In the rows, zero is written as 128.
Each path is a new rotation, seen through one point. The rows after it are directions, each followed by how far the rotation turns it, in degrees a step (0 if it stays put).
Each turn is a multiple of 5 degrees from 10 to 175, or 0.
Each row of a path follows its step; steps can be skipped.
Rotation 1:
step 0: [122 131 119 122 130 140 117 123 125 121 130 125 115 133 123 124 139 122
 129 132 129 120 132 139 132 132 134 133 133 130 122 125 119 112 122 129
 130 117 129 124 136]
step 1: [133 136 119 117 117 129 120 124 123 125 134 139 116 129 128 128 127 127
 120 122 120 130 121 130 139 124 139 135 122 138 126 130 123 120 123 135
 130 127 124 114 130]
step 2: [128 131 130 134 122 131 128 134 116 130 128 144 129 132 122 131 113 130
 129 117 112 124 124 129 131 125 138 131 115 130 128 132 129 140 121 138
 130 124 127 122 123]
step 3: [120 128 128 144 124 135 130 127 128 132 116 138 149 127 129 121 131 127
 138 125 122 116 128 132 131 129 130 128 125 129 121 128 127 138 124 136
 131 117 131 132 127]
step 4: [127 120 121 135 117 130 135 117 137 134 126 130 129 129 126 114 144 130
 135 130 135 126 135 130 135 131 136 129 135 135 115 124 128 137 132 128
 122 119 129 128 132]
step 5: [142 124 126 122 121 122 134 127 137 135 140 124 122 142 127 121 132 132
 132 130 129 123 119 135 136 131 136 123 132 138 117 126 134 133 131 123
 124 135 124 117 122]
step 6: [134 128 130 125 132 133 123 131 120 126 142 121 133 144 124 127 120 124
 135 124 124 121 122 132 120 135 121 126 122 130 118 129 137 135 130 118
 136 132 119 116 122]
step 7: [126 124 129 133 131 135 108 113 117 117 134 129 142 129 137 128 130 123
 128 122 127 124 129 129 122 126 121 126 124 131 121 126 133 126 132 121
 133 122 118 130 121]
step 8: [120 117 127 131 125 133 115 116 123 121 125 135 118 130 138 133 135 130
 118 130 128 126 136 138 125 119 143 127 129 128 122 125 130 128 133 119
 121 124 125 137 124]
step 9: [128 125 117 124 128 133 128 137 129 131 123 135 120 132 132 129 128 133
 112 137 125 115 121 142 133 121 145 128 128 119 121 125 126 126 123 120
 132 131 130 125 129]
step 10: [134 133 113 125 124 139 133 143 122 127 135 134 134 130 123 125 127 125
 113 128 125 119 132 123 129 126 130 126 121 119 125 120 126 134 124 131
 139 124 126 114 135]
step 11: [132 124 131 131 117 132 128 132 126 120 139 132 144 128 127 126 132 125
 122 123 123 121 138 123 137 126 126 123 124 132 137 116 126 131 125 142
 121 114 125 121 122]
Speeds:
[125 130 126 124 127 123 128 129 128 129 127 126 126 131 127 126 125 128
 127 130 129 129 127 127 132 128 128 126 125 125 124 128 126 128 130 129
 129 129 124 127 128]
85
[127 124 130 126 124 127 125 128 133 129 127 129 126 129 129 128 130 128
 125 130 125 133 127 129 129 129 130 133 131 129 129 129 129 128 127 127
 128 129 127 126 128]
95
Rotation 2:
step 0: [133 130 125 136 127 130 129 128 123 129 111 125 141 146 128 126 137 131
 122 128 131 115 137 128 124 121 129 131 129 129 129 131 137 124 119 129
 139 129 130 128 127]
step 1: [133 124 127 128 136 128 126 127 129 121 134 123 131 137 130 136 139 131
 126 134 131 134 122 132 137 123 140 143 135 131 130 118 129 137 128 124
 129 133 142 132 118]
step 2: [121 120 123 124 128 122 118 119 120 127 134 121 126 124 132 129 133 128
 116 124 136 138 132 124 130 124 137 122 120 123 125 120 131 122 122 137
 132 135 127 113 124]
step 3: [120 125 123 136 145 116 129 126 127 125 132 134 128 131 135 123 126 124
 131 134 128 122 143 126 143 134 126 119 126 121 132 125 123 125 127 129
 136 131 130 136 134]
step 4: [124 133 125 115 130 113 128 127 118 120 123 131 123 124 123 124 122 125
 126 124 128 132 122 128 136 118 125 134 123 130 138 137 115 139 126 134
 125 128 130 136 133]
step 5: [117 124 128 137 116 125 133 119 135 133 130 122 123 127 128 119 133 123
 121 125 121 128 131 114 124 120 125 122 134 135 135 132 114 130 120 125
 125 120 126 126 125]
step 6: [128 137 135 132 120 137 133 128 119 132 133 125 123 135 130 124 122 121
 119 136 128 124 135 136 133 135 132 132 125 135 128 135 118 120 138 128
 131 116 136 135 121]
step 7: [127 127 125 125 120 138 121 133 120 136 125 118 127 123 121 123 129 134
 124 132 140 125 118 122 135 132 131 137 129 132 121 124 123 129 123 114
 133 126 127 131 142]
step 8: [116 130 137 138 132 139 133 133 131 126 130 122 130 117 133 127 129 128
 121 131 128 132 129 120 120 123 137 129 127 128 120 121 130 132 143 127
 128 141 121 136 132]
step 9: [129 135 132 118 139 123 138 135 123 138 131 138 137 127 125 137 126 124
 118 124 137 117 134 121 126 125 132 133 123 134 129 126 137 118 128 130
 129 127 117 130 128]
step 10: [131 136 122 122 129 125 131 121 134 130 118 127 128 131 134 126 124 127
 125 125 129 134 134 120 131 128 126 136 135 125 137 126 147 134 121 111
 126 134 130 139 127]
step 11: [118 118 119 125 128 129 136 119 123 131 130 133 130 130 125 125 132 128
 119 126 125 132 130 139 118 124 121 142 127 126 127 131 129 128 129 128
 126 143 133 125 111]
Speeds:
[126 125 130 127 129 130 128 132 128 131 127 126 127 130 130 128 129 125
 124 127 133 130 131 129 130 126 126 128 127 130 131 127 126 129 125 127
 128 131 127 132 127]
0
[128 130 129 125 132 123 129 129 132 129 127 130 129 125 128 127 129 129
 126 126 127 132 130 127 127 131 128 128 130 127 130 132 126 127 129 127
 131 130 127 127 129]
60
Rotation 3:
step 0: [123 122 133 136 130 114 122 128 110 125 123 130 121 137 134 122 123 112
 132 134 125 137 125 141 132 136 123 125 129 117 130 121 137 130 123 123
 118 130 129 124 132]
step 1: [138 118 129 138 130 130 122 129 118 133 122 134 134 138 129 126 137 129
 131 124 139 120 132 120 142 125 124 125 121 126 135 131 131 116 124 138
 122 141 122 124 113]
step 2: [134 134 131 134 136 131 131 132 127 125 124 126 125 116 125 127 133 139
 144 129 139 127 130 141 138 134 124 119 129 124 129 118 134 120 139 116
 122 132 121 140 133]
step 3: [119 124 121 126 125 126 121 136 115 125 120 131 133 133 119 120 130 132
 129 143 128 122 124 139 119 133 118 115 132 117 129 119 140 129 116 127
 132 129 128 121 123]
step 4: [128 122 131 120 136 143 125 131 121 132 119 139 127 143 116 136 135 125
 128 131 139 133 136 125 134 135 126 129 124 128 129 115 118 116 133 129
 122 134 135 124 123]
step 5: [130 129 134 124 138 118 117 132 126 117 126 126 130 120 131 119 129 127
 129 123 131 139 136 124 130 136 117 119 139 116 129 121 133 115 138 131
 128 137 128 136 140]
step 6: [129 112 130 140 124 135 127 137 128 116 118 122 133 133 115 126 119 134
 124 137 131 127 131 123 125 133 114 125 128 122 129 129 137 128 128 133
 120 125 113 118 125]
step 7: [130 136 124 130 135 137 134 132 120 124 122 139 124 148 132 125 123 139
 123 124 135 129 140 138 135 132 124 130 138 130 120 120 129 131 139 123
 117 132 129 133 121]
step 8: [114 114 129 130 136 119 117 130 137 124 120 130 126 133 134 119 132 122
 137 128 132 133 133 134 127 121 135 119 139 120 129 115 140 131 128 134
 122 139 125 130 129]
step 9: [122 116 127 145 133 133 125 124 118 125 130 138 133 124 127 132 129 130
 125 129 131 133 140 124 129 138 129 117 115 120 134 129 130 120 126 126
 110 120 124 123 117]
step 10: [134 126 131 127 133 125 138 129 123 124 123 137 120 134 136 136 122 132
 133 122 139 114 137 135 136 131 113 120 135 119 129 128 134 120 120 121
 123 136 131 138 135]
step 11: [121 116 137 139 122 126 120 134 125 129 113 125 133 137 122 121 140 139
 133 140 132 134 127 131 132 116 127 119 140 124 130 125 128 121 121 120
 131 128 125 136 127]
Speeds:
[129 124 128 127 126 127 131 129 126 129 128 128 131 129 126 129 128 127
 126 125 127 130 127 126 130 128 127 127 133 124 126 128 123 127 129 126
 131 126 128 126 132]
55
[124 128 129 129 129 128 130 126 132 127 129 125 128 128 131 124 128 128
 128 130 130 131 124 128 132 128 124 125 126 127 125 125 127 130 127 127
 130 129 129 131 131]
130
[128 126 130 130 126 126 128 129 133 131 127 127 128 132 127 127 128 129
 130 127 126 126 126 126 126 129 129 123 129 128 128 130 131 125 128 132
 130 129 130 124 127]
145
[127 125 131 125 131 126 126 127 126 132 128 132 126 128 129 125 129 123
 127 130 128 131 128 126 127 128 131 128 126 128 125 128 128 128 130 128
 129 130 127 127 127]
90
Rotation 4:
step 0: [134 127 123 130 130 127 118 132 127 134 126 128 126 136 122 136 135 130
 122 124 122 133 116 125 136 124 143 124 131 134 133 122 136 142 139 132
 124 137 127 136 111]
step 1: [120 132 114 135 133 114 139 126 131 128 124 134 121 128 122 131 131 110
 127 130 139 129 126 122 122 119 125 130 139 130 124 116 127 124 128 140
 123 130 120 132 130]
step 2: [137 141 120 133 131 133 133 133 129 121 131 131 121 133 128 127 126 135
 136 125 129 117 128 125 130 132 127 118 123 112 124 117 136 113 125 132
 141 134 135 133 124]
step 3: [127 123 125 125 132 127 130 144 128 130 126 129 133 124 126 127 127 135
 126 128 128 135 143 138 130 124 134 133 133 124 118 125 110 126 122 117
 137 145 130 137 134]
step 4: [131 128 134 137 134 132 115 125 137 133 141 129 137 132 117 126 129 126
 125 113 131 130 135 130 141 133 129 126 133 137 127 123 126 138 131 134
 132 121 142 137 130]
step 5: [119 132 124 121 127 126 134 120 122 127 138 127 123 125 119 132 130 126
 141 119 130 146 119 140 127 124 137 133 130 127 139 123 131 137 121 138
 122 133 124 132 123]
step 6: [126 132 130 136 117 130 129 133 137 131 136 142 116 126 126 132 126 133
 120 128 133 123 136 116 114 127 139 122 132 124 137 116 134 123 125 137
 123 129 118 129 122]
step 7: [126 125 121 130 139 135 127 134 131 130 124 127 116 135 146 131 131 118
 121 131 130 123 134 139 133 128 130 131 131 126 126 130 132 117 119 133
 132 145 131 136 118]
step 8: [139 126 119 134 137 129 115 127 130 127 114 139 135 116 119 120 132 131
 129 129 123 127 130 122 141 123 135 138 130 133 126 115 126 119 127 125
 133 131 131 137 130]
step 9: [122 136 132 129 128 132 143 122 128 130 133 142 130 135 119 129 123 122
 129 120 137 131 116 136 143 121 133 126 126 127 121 128 115 125 133 130
 134 126 133 138 135]
step 10: [133 132 128 117 123 132 126 123 119 125 131 133 130 130 118 142 126 141
 128 115 138 127 130 131 118 138 131 120 132 127 121 113 132 137 129 127
 123 139 127 135 123]
step 11: [130 126 123 134 123 118 130 144 135 137 140 119 133 141 130 131 131 124
 131 131 134 125 136 125 124 118 140 131 131 131 129 128 127 134 132 139
 119 141 126 138 119]
Speeds:
[130 132 130 129 129 130 127 130 129 125 129 127 129 128 128 130 127 129
 127 130 127 125 123 127 127 129 127 130 132 129 131 130 127 131 125 129
 128 130 127 127 133]
0
[126 132 125 128 127 129 126 133 127 126 126 128 125 130 128 131 129 126
 128 129 127 129 130 126 129 126 127 125 127 132 130 128 128 126 126 130
 125 127 127 125 125]
65
[127 128 130 132 129 125 131 128 134 130 127 130 127 128 128 129 126 127
 125 126 130 128 130 128 127 128 126 126 128 131 130 130 124 128 131 126
 130 128 125 127 130]
135
Rotation 5:
step 0: [136 133 127 133 131 118 125 128 139 136 125 116 139 122 133 128 122 134
 124 123 138 120 141 119 129 130 129 140 133 124 129 136 126 134 132 133
 118 124 127 119 120]
step 1: [126 120 137 129 121 123 121 127 125 118 112 129 117 127 136 122 129 124
 122 126 126 121 117 132 122 138 118 142 136 131 127 139 129 125 131 133
 122 125 135 129 132]
step 2: [132 124 127 119 126 129 113 140 129 128 136 127 130 117 125 135 116 129
 122 130 120 136 130 140 120 123 119 131 124 131 135 129 121 127 116 134
 132 129 130 122 137]
step 3: [128 122 122 125 129 124 121 130 125 126 125 130 120 136 129 144 118 133
 129 130 128 124 138 125 132 127 145 122 121 128 121 134 134 128 137 147
 122 126 124 121 131]
step 4: [132 115 132 127 129 124 129 129 136 125 114 126 130 131 141 130 126 124
 116 122 132 129 120 131 128 119 132 116 132 133 124 124 117 131 136 123
 136 111 128 129 122]
step 5: [125 117 119 133 134 124 130 129 134 130 137 121 131 131 121 133 134 130
 122 132 131 134 122 131 110 123 128 133 126 124 125 131 125 112 121 123
 112 121 134 124 126]
step 6: [134 117 130 127 118 125 123 119 124 131 140 122 130 132 121 130 122 138
 113 124 140 125 120 117 134 132 126 130 126 118 133 134 131 131 134 135
 131 132 127 131 138]
step 7: [135 126 116 138 116 129 125 118 136 118 117 123 127 132 129 119 112 125
 124 140 124 134 128 133 130 135 123 124 132 132 134 121 123 132 133 129
 121 128 122 123 130]
step 8: [139 125 120 128 136 123 132 131 126 135 130 129 130 133 132 127 125 119
 138 134 133 126 138 136 117 124 127 139 130 122 137 142 114 135 131 134
 128 117 129 132 136]
step 9: [112 126 126 131 134 110 126 127 122 118 125 119 133 131 132 134 124 134
 124 122 121 133 122 134 128 130 129 131 122 133 132 140 139 133 133 132
 134 126 135 138 136]
step 10: [131 124 118 141 130 127 113 130 139 134 120 120 129 120 128 132 127 138
 123 118 126 129 130 132 132 124 134 132 136 136 127 121 121 121 118 130
 135 129 116 132 135]
step 11: [137 131 123 126 124 117 125 125 137 127 128 128 126 129 133 131 129 127
 122 122 142 122 137 125 126 122 132 136 133 138 125 137 126 129 128 139
 113 132 139 121 115]
Speeds:
[128 124 128 128 127 131 127 127 125 125 130 133 127 127 128 131 128 129
 125 127 127 127 128 126 127 126 128 124 126 126 128 129 127 129 128 124
 125 124 126 123 127]
35
[127 130 127 131 131 127 130 127 127 125 130 125 130 129 128 129 128 127
 130 123 130 128 127 126 130 126 129 126 130 130 125 127 128 123 125 129
 130 123 128 128 127]
65
Rotation 6:
step 0: [130 125 131 112 125 135 136 137 128 129 127 135 129 118 127 122 123 128
 128 125 140 128 128 125 121 118 128 125 128 136 136 124 122 116 130 133
 136 127 125 132 141]
step 1: [123 132 121 135 141 124 121 133 119 132 122 132 124 134 133 127 137 129
 117 137 128 136 130 132 121 122 121 120 124 119 127 127 130 121 126 130
 129 117 126 118 136]
step 2: [135 133 122 121 130 116 131 121 127 134 136 130 133 129 121 117 127 138
 121 130 128 127 114 134 137 133 127 125 128 136 113 127 121 131 134 127
 131 123 133 129 130]
step 3: [136 130 129 121 131 127 135 133 129 127 119 124 123 129 128 113 129 129
 132 131 136 130 133 121 127 118 132 127 129 139 135 130 128 113 133 123
 132 142 133 120 126]
step 4: [128 131 132 129 136 117 127 129 124 133 127 137 118 134 127 130 139 124
 122 128 119 125 141 129 122 125 121 127 147 123 121 123 129 130 126 130
 129 122 133 119 128]
step 5: [135 118 124 120 121 123 132 121 132 129 135 138 125 137 123 133 138 132
 138 127 126 123 114 124 133 126 125 129 120 133 116 122 124 126 127 125
 134 131 134 129 135]
step 6: [129 133 124 129 139 127 128 125 130 133 111 115 122 129 125 125 137 128
 137 131 121 126 135 121 128 122 129 128 122 126 135 132 129 120 134 126
 128 139 134 141 133]
step 7: [131 131 129 127 126 128 132 123 124 143 126 139 124 123 136 123 133 125
 127 118 118 119 136 122 129 134 130 123 140 128 128 128 127 133 122 137
 133 114 131 135 126]
step 8: [129 113 128 131 123 137 126 128 133 133 127 130 123 132 140 128 137 141
 133 128 131 128 115 119 135 117 135 128 123 126 126 120 125 126 131 129
 134 127 121 123 131]
step 9: [123 132 122 129 149 133 128 121 130 129 119 115 122 128 124 127 127 133
 125 128 127 123 118 124 131 128 126 130 140 116 130 131 130 126 133 122
 121 124 131 134 130]
step 10: [133 131 122 123 116 126 126 127 132 140 125 134 122 132 136 125 119 126
 129 124 132 124 123 124 132 134 132 132 135 135 132 137 127 129 115 122
 127 117 140 126 118]
step 11: [127 113 128 124 123 128 120 134 140 134 125 120 116 128 131 134 130 139
 127 132 132 137 137 126 134 120 128 133 131 129 129 123 134 132 137 125
 128 132 121 125 122]
Speeds:
[125 127 126 130 129 127 129 131 128 126 132 127 126 128 129 126 128 127
 125 128 125 126 129 131 130 129 126 128 133 128 127 126 127 129 131 128
 127 128 130 134 129]
145
[127 133 125 128 128 126 130 127 125 129 133 127 128 130 129 130 130 130
 127 128 128 129 131 125 126 130 131 126 129 124 127 129 126 128 123 128
 128 127 129 128 126]
130
